[  3 -76 -84  93 -83  93 -33] -> <43>
[ 87 -75 -75 -75  77 -75 -80] -> <66>
[  3 -93 -84 -93 -93 -93 -93] -> <77>
again <43>:  | [93]
again <77>:  | [-93]
again <66>:  | [-75]
find: [  3 -76 -84  93 -83  93 -33] | <43>
find: [  3 -93 -84 -93 -93 -93 -93] | <77>

[ -1  -5  20 -12  -1] : <101>
[-63 -63 -63  -8   5] : <68>
[  1   7 -55 -55 -55] : <13>
[  3  67 -20 -20   7] : <103>
[  5  62 -26 -14   5] : <205>
[ -1  -5   5 -12  -1] : <170>
[ -4 -51 -10 -12  -6] : <187>
[ -3  -6  -7 -95  -6] : <36>
[ -1  16  30 -43   0] : <126>
[ -3  -3  -7 -95  -7] : <42>
[ 1 19  0 -9  1] : <99>
again <103>:  | [-20]
again <101>:  | [-1]
again <99>:  | [1]
again <13>:  | [-55]
again <68>:  | [-63]
again <205>:  | [5]
again <36>:  | [-6]

[-16 -38 -34 -27   4   5 -21 -38] = <129>
[ -8 -19 -17 -16 -17   1 -16 -19] = <72>
[ -5 -13 -10 -12  -2   1 -11 -13] = <4>
[ 18 -40  96  18 -40  18   3  18] = <75>
[-3  0 -3 -2  0 -1 -1  0] = <109>
[ 60  -2  85  18 -43  -4 -16  -4] = <46>
again <129>:  | [-38]
find: [ 18 -40  96  18 -40  18   3  18] | <75>
again <46>:  | [-4]
find: [-3  0 -3 -2  0 -1 -1  0] | <109>

[0 0 0 0] = <59>
[-7  2  0  5] = <53>
[ -3   1   0 -12] = <32>
[4 4 4 4] = <78>
[-73   9  10  -5] = <118>
again <78>:  | [4]
again <59>:  | [0]
find: [0 0 0 0] | <59>
find: [ -3   1   0 -12] | <32>
find: [-7  2  0  5] | <53>
find: [-73   9  10  -5] | <118>

[-3 -3 -4 -5  0 -7 -4 -3 -5] = <147>
[-38  37  -6  26  33  -3 -34 -38 -34] = <25>
[ 2 -1 -2  0 -2  2  1  1  0] = <62>
[-3  6  0  0  7  0 -2  0  5] = <24>
[ -7  -8   3 -11  -2 -13  -7  -5 -10] = <158>
[-5 10  4  6 11  0 -5 -5  8] = <54>
[  9  -8  -6  12 -21  27  26   3   4] = <165>
[-50  -7  67 -12  28 -39 -12 -37 -18] = <144>
[-30  12  12 -44  51 -83 -79 -14 -22] = <96>
[ 3  0 -3  2 -2  4  3  2  2] = <16>
[-14   4   5 -14   9   9 -13   9   9] = <83>
again <158>:  | [-7]
again <96>:  | [12]
again <24>:  | [0]
find: [ -7  -8   3 -11  -2 -13  -7  -5 -10] | <158>
find: [ 2 -1 -2  0 -2  2  1  1  0] | <62>
find: [-30  12  12 -44  51 -83 -79 -14 -22] | <96>

[-84  60 -33 -60] -> <71>
[-2 35 35 -1] -> <149>
[-10  -2 -84 -25] -> <148>
[  4 -44 -46  42] -> <171>
[ 53 -88 -19  63] -> <142>
[-51 -84 -84 -28] -> <111>
[-67 -48 -10  27] -> <152>
[-37  65 -49  65] -> <64>
again <64>:  | [65]
again <111>:  | [-84]
again <149>:  | [35]

[-22 -15 -30  -7 -35  -7] -> <76>
[-29  26  20  46  24  25] -> <18>
[-17 -17 -17 -11 -17 -18] -> <21>
[27 67 63 67 27 71] -> <10>
again <76>:  | [-7]
again <21>:  | [-17]
find: [-22 -15 -30  -7 -35  -7] | <76>
find: [27 67 63 67 27 71] | <10>
find: [-29  26  20  46  24  25] | <18>

[-53 -53 -53   0 -53] -> <124>
[29 12 12  1 12] -> <153>
[-26 -26 -26 -88 -23] -> <97>
[ 14  37 -62  51 -21] -> <164>
[ 19  37 -62  51 -21] -> <3>
[-26 -11 -11 -39 -11] -> <93>
[-4 -4 -4 32 38] -> <85>
again <124>:  | [-53]
again <97>:  | [-26]
again <153>:  | [12]
find: [-4 -4 -4 32 38] | <85>
again <85>:  | [-4]
again <93>:  | [-11]

[ 52 -43  22  45 -15   9  20   9 -13] -> <116>
[ 26  42  26 -34  24  17 -44 -33  26] -> <22>
[-46 -46   2  63  29 -46   2 -46   4] -> <12>
[ 43  49 -52 -49  42  80  32  32 -21] -> <100>
again <100>:  | [32]
again <22>:  | [26]
find: [ 43  49 -52 -49  42  80  32  32 -21] | <100>
again <116>:  | [9]
find: [-46 -46   2  63  29 -46   2 -46   4] | <12>

